Where one turn sends some rows of the set: a few examples, then the rows asked:
Zef: [-1.54 -2.18 -0.76  1.80 -0.40  0.01 -0.85 -0.16 -0.70 -1.89  0.58  0.56
  1.66 -1.16  1.66  0.18 -1.42  1.77 -0.77 -0.96 -1.94  2.61  0.00  1.19
  1.17 -1.21 -2.54  1.52 -0.35 -2.18 -1.00 -0.83  1.47]
Fosur: [ 0.06 -0.42 -0.71 -1.20 -1.68  1.41  2.48  2.72  0.29  1.59  1.63 -0.55
  0.46 -1.76  0.49 -2.16 -0.50 -1.00  1.27  2.04  1.14  0.92 -1.07  0.07
  1.32  0.89  4.27 -0.23  1.48  3.44  0.75 -0.34 -0.10]
Sivi: [-1.19 -0.79 -1.06 -1.19 -0.99  0.07  0.69  1.84 -1.36  0.65  0.39 -1.52
  1.50 -2.41  0.15 -1.78 -1.52 -0.55  0.29  3.78  1.25  0.00 -1.84  0.38
  0.99  0.24  4.44  0.11  1.79  2.88  0.17  1.27  0.51]
ruteb: [-1.53 -2.23 -0.73  1.70 -0.45  0.06 -0.89 -0.13 -0.78 -1.97  0.63  0.47
  1.45 -1.27  1.72  0.19 -1.38  1.84 -0.97 -1.00 -1.85  2.55 -0.08  1.13
  1.18 -1.20 -2.65  1.42 -0.52 -2.21 -0.91 -0.84  1.45]
ruf: [-0.36 -1.36  0.09 -0.32  0.10 -3.79  1.98 -0.27  2.33 -0.19  0.69 -0.83
  0.42 -0.09 -0.23  1.41 -0.09 -0.77 -2.99 -1.12  0.19  1.67 -0.43  1.63
 -0.96  0.46  0.12  0.83  2.48  2.16  0.15 -0.99  2.56]
nuva: [-0.14 -1.32 -0.14  0.00  0.09 -3.73  2.13 -0.60  2.58 -0.17  0.62 -0.47
  1.14  0.26 -0.50  1.22 -0.25 -1.09 -2.48 -1.05 -0.09  1.87 -0.60  1.49
 -0.95  0.58  0.14  0.91  2.46  2.37 -0.02 -0.76  2.53]
riko: [-1.51 -2.17 -0.78  1.94 -0.42  0.01 -0.78 -0.24 -0.77 -2.11  0.79  0.40
  1.53 -1.16  1.67  0.15 -1.32  1.86 -0.97 -0.95 -1.88  2.61 -0.07  1.27
  1.26 -1.15 -2.53  1.42 -0.04 -2.33 -0.92 -0.58  1.33]
gigo: [-0.76 -2.42 -2.40  1.33  0.21  1.55  0.61  2.92  0.37 -2.34  0.39  1.12
  2.64 -1.65  1.93  0.49  0.17  2.57  0.18 -0.76 -1.04  3.52  1.14  0.69
  1.11  0.05 -2.18  1.56 -0.40 -1.42  1.01 -0.78  1.73]
Gime: [-1.43 -0.87 -1.05 -2.05 -1.29  0.08  0.36  2.24 -1.27  0.92  0.05 -1.49
  0.97 -2.53  0.34 -1.97 -1.81 -0.47  0.40  3.58  1.15  0.07 -1.68  0.10
  0.66 -0.02  4.22  0.17  0.92  3.27  0.18  0.52  1.09]
Vegu: [-0.06 -0.50 -0.59 -1.23 -1.77  1.45  2.34  2.88  0.22  1.59  1.60 -0.60
  0.17 -1.93  0.53 -2.22 -0.48 -0.80  1.04  2.02  1.31  0.77 -0.94  0.19
  1.41  0.79  4.23 -0.33  1.45  3.44  0.83 -0.49  0.00]
Borig: [-0.75 -2.34 -2.40  1.62  0.25  1.48  0.79  2.82  0.29 -2.44  0.37  1.14
  2.88 -1.65  1.94  0.51  0.22  2.53  0.32 -0.84 -1.00  3.54  1.08  0.87
  1.23  0.21 -2.05  1.61 -0.24 -1.55  0.95 -0.55  1.56]
vik: [ 0.06 -0.43 -0.68 -1.13 -1.75  1.51  2.43  2.76  0.19  1.61  1.70 -0.65
  0.28 -1.79  0.55 -2.19 -0.56 -0.81  1.14  2.13  1.25  0.83 -1.07  0.26
  1.42  0.80  4.26 -0.25  1.58  3.40  0.82 -0.34 -0.12]
nefon: [-0.65 -2.47 -2.19  1.33  0.28  1.54  0.69  2.91  0.16 -2.49  0.49  0.89
  2.49 -1.84  1.96  0.62  0.47  2.69 -0.19 -0.80 -0.78  3.39  0.98  0.93
  1.31  0.15 -2.14  1.42 -0.06 -1.63  1.08 -0.52  1.54]
monav: [-1.34 -0.76 -1.30 -1.64 -1.27  0.05  0.37  1.98 -1.25  0.98  0.11 -1.27
  1.47 -2.27  0.10 -2.09 -2.03 -0.82  0.80  3.62  0.88  0.26 -1.83  0.05
  0.60  0.04  4.40  0.37  0.90  3.35 -0.03  0.57  1.06]
bava: [-0.57 -1.35 -0.22 -0.76 -0.27 -3.70  1.80 -0.07  2.48  0.06  0.24 -0.47
  0.61 -0.01 -0.38  1.06 -0.57 -1.05 -2.30 -1.25 -0.21  2.09 -0.34  1.27
 -1.33  0.25  0.04  0.97  1.44  2.76  0.05 -1.75  3.19]
sorop: [-0.31 -1.21 -0.33 -0.18 -0.13 -3.75  1.91 -0.49  2.60 -0.02  0.37 -0.10
  1.19  0.25 -0.69  1.01 -0.58 -1.23 -2.12 -1.20 -0.27  2.25 -0.53  1.30
 -1.17  0.43  0.18  1.08  1.81  2.58 -0.13 -1.40  2.89]
mip: [-1.48 -2.32 -0.67  1.85 -0.35  0.04 -0.91 -0.18 -0.74 -2.07  0.80  0.42
  1.40 -1.30  1.73  0.23 -1.31  1.90 -1.03 -0.99 -1.78  2.42 -0.16  1.33
  1.14 -1.08 -2.62  1.35 -0.12 -2.36 -1.02 -0.71  1.25]
Sivu: [-0.69 -2.38 -2.35  1.52  0.28  1.51  0.70  2.69  0.23 -2.50  0.47  1.01
  2.78 -1.70  1.97  0.69  0.37  2.65  0.14 -0.67 -0.86  3.42  0.95  0.90
  1.29  0.29 -2.00  1.53 -0.10 -1.63  1.03 -0.50  1.43]
zule: [-0.02 -0.47 -0.78 -1.34 -1.78  1.44  2.33  2.87  0.24  1.68  1.64 -0.59
  0.45 -1.78  0.50 -2.21 -0.62 -0.91  1.32  1.99  1.13  0.93 -1.02  0.03
  1.29  0.78  4.22 -0.23  1.37  3.60  0.80 -0.55 -0.05]
Radi: [-1.48 -2.16 -0.77  1.88 -0.40 -0.07 -0.76 -0.33 -0.76 -1.99  0.64  0.55
  1.81 -1.11  1.69  0.21 -1.31  1.70 -0.81 -1.01 -1.91  2.64 -0.11  1.14
  1.22 -1.13 -2.42  1.45 -0.15 -2.33 -1.01 -0.67  1.36]
tazet: [-1.23 -0.72 -1.37 -1.15 -1.12  0.01  0.57  1.73 -1.18  0.75  0.36 -1.21
  1.89 -2.16  0.04 -2.05 -1.87 -0.79  0.66  3.76  0.91  0.29 -1.97  0.06
  0.70  0.26  4.47  0.39  1.38  3.17 -0.01  1.10  0.69]
nub: [-0.08 -0.41 -0.64 -1.32 -1.67  1.49  2.29  2.84  0.15  1.62  1.59 -0.55
  0.22 -1.86  0.52 -2.16 -0.60 -0.83  1.22  2.02  1.20  0.86 -0.96  0.11
  1.29  0.76  4.26 -0.28  1.29  3.58  0.83 -0.67  0.08]
rotik: [-1.21 -0.92 -0.90 -1.67 -1.12  0.01  0.50  2.20 -1.35  0.82  0.36 -1.78
  0.89 -2.59  0.36 -1.75 -1.59 -0.40  0.08  3.69  1.31 -0.11 -1.70  0.33
  0.86  0.11  4.28  0.03  1.55  2.97  0.21  1.00  0.84]
kenu: [-0.82 -2.47 -2.24  1.30  0.12  1.55  0.51  3.01  0.21 -2.38  0.32  0.90
  2.52 -1.73  2.16  0.57  0.26  2.68  0.04 -0.89 -0.89  3.48  1.10  0.89
  1.18  0.09 -2.27  1.50 -0.40 -1.50  1.06 -0.80  1.64]
toba: [-0.55 -1.38  0.09 -0.93 -0.11 -3.68  1.73 -0.05  2.34 -0.01  0.39 -0.82
  0.14 -0.16 -0.17  1.20 -0.27 -0.67 -2.90 -1.23  0.22  1.78 -0.38  1.48
 -1.04  0.28 -0.12  0.81  1.90  2.63  0.22 -1.57  2.92]

rotik goes to tazet
Zef goes to mip
gigo goes to nefon
Now these:
bava goes to ruf

